data =
[[146 143 141 104]
 [138 135 134 114]
 [140 137 135 111]
 [138 136 134 115]
 [142 139 141 109]
 [131 130 129 125]
 [128 128 129 129]
 [146 142 138 102]
 [142 140 135 106]
 [132 132 131 123]
 [125 124 136 134]
 [138 136 138 115]
 [125 122 126 128]
 [143 140 141 107]]
Rows and columns are counted from 0.
row 0 col 0	146
row 10 col 0	125
row 2 col 1	137
row 1 col 2	134
row 1 col 1	135
row 3 col 3	115
row 13 col 1	140
row 1 col 3	114
row 7 col 2	138
row 6 col 2	129
row 11 col 3	115
row 3 col 1	136
row 0 col 3	104
row 5 col 1	130
row 13 col 3	107
row 12 col 2	126
row 12 col 0	125
row 4 col 2	141
row 4 col 0	142

A =
127,127,132,134,120,128,122,127,127,127
128,127,134,136,118,130,124,127,128,129
128,127,150,145,119,127,108,137,122,127
129,128,131,129,130,128,127,131,127,129
130,128,140,137,126,130,123,135,127,132
127,128,130,134,118,131,128,125,129,129
129,128,139,132,132,126,118,136,124,127
124,128,102,107,139,123,139,117,130,120
125,127,117,125,122,127,130,119,129,124
125,127,126,126,129,123,121,127,125,121
131,128,145,141,124,131,122,136,126,134
130,128,138,135,127,131,126,133,128,133
129,128,140,137,125,129,120,134,126,130
127,127,129,133,120,129,125,125,128,127
126,126,145,141,120,125,107,134,122,122
A[0][0] => 127
A[3][3] => 129
A[8][6] => 130
A[9][5] => 123
A[4][5] => 130
A[9][6] => 121
A[:, 6] => [122, 124, 108, 127, 123, 128, 118, 139, 130, 121, 122, 126, 120, 125, 107]
A[5][1] => 128
A[9] => [125, 127, 126, 126, 129, 123, 121, 127, 125, 121]
A[13][5] => 129
A[0] => [127, 127, 132, 134, 120, 128, 122, 127, 127, 127]
A[8][1] => 127
A[:, 3] => [134, 136, 145, 129, 137, 134, 132, 107, 125, 126, 141, 135, 137, 133, 141]
A[8][9] => 124
A[5][4] => 118
A[6] => [129, 128, 139, 132, 132, 126, 118, 136, 124, 127]
A[13] => [127, 127, 129, 133, 120, 129, 125, 125, 128, 127]
A[2] => [128, 127, 150, 145, 119, 127, 108, 137, 122, 127]
A[6][3] => 132
A[9][2] => 126
A[1][9] => 129
A[7][1] => 128
A[13][6] => 125
A[3][1] => 128
A[7][5] => 123
A[10][9] => 134
A[7][0] => 124
A[1][6] => 124
A[7][7] => 117
A[0][9] => 127
A[1][0] => 128
A[11][4] => 127
A[14][8] => 122
A[3] => [129, 128, 131, 129, 130, 128, 127, 131, 127, 129]

B =
[[139, 105, 124, 103, 138, 138, 122],
 [108, 157, 108, 152, 141, 158, 151]]
Rows and columns are counted from 0.
row 0 col 0 => 139
row 1 col 4 => 141
row 0 col 5 => 138
row 0 col 6 => 122
row 1 col 6 => 151

M = [138 135 136 154 143 129]
M[0]	138
M[-4]	136
M[4]	143

x = [121 120 116 121 138 122 121 140 156]
x[0]	121
x[4]	138
x[1]	120

X =
[[123 115 113 131 134 130 122 140]
 [118 129 111 135 117 140 127 145]
 [124 132 147 120 133 117 128 137]
 [120 135 121 133 115 138 130 140]
 [131 116 101 135 137 135 123 125]
 [122 141 153 120 125 120 132 138]
 [125 117 100 137 136 137 122 133]
 [124 114 110 132 133 131 122 140]]
X[0, 0] = 123
X[5] = [122, 141, 153, 120, 125, 120, 132, 138]
X[4, 2] = 101
X[:, 5] = [130, 140, 117, 138, 135, 120, 137, 131]
X[:, 7] = [140, 145, 137, 140, 125, 138, 133, 140]
X[2, 4] = 133
X[6, 3] = 137
X[5, 0] = 122
X[7, 3] = 132
X[7, 1] = 114
X[0, 7] = 140
X[4, 7] = 125
X[4, 6] = 123
X[0, 6] = 122
X[2, 2] = 147
X[:, 0] = [123, 118, 124, 120, 131, 122, 125, 124]
X[0, 4] = 134
X[:, 1] = [115, 129, 132, 135, 116, 141, 117, 114]
X[3, 5] = 138
X[6, 7] = 133
X[3] = [120, 135, 121, 133, 115, 138, 130, 140]
X[5, 1] = 141
X[:, 4] = [134, 117, 133, 115, 137, 125, 136, 133]
X[0, 5] = 130

m = [129 102 138 121 126 126 140 123 114 136 113 130 129 129 118 128]
m[0] -> 129
m[3] -> 121
m[-5] -> 130
m[13] -> 129
m[8] -> 114
m[14] -> 118

grid = array([110, 133, 114, 137, 146, 150, 144, 153, 118, 122, 124, 137, 134])
grid[-13] -> 110
grid[12] -> 134
grid[-2] -> 137
grid[-10] -> 137
grid[9] -> 122
grid[10] -> 124
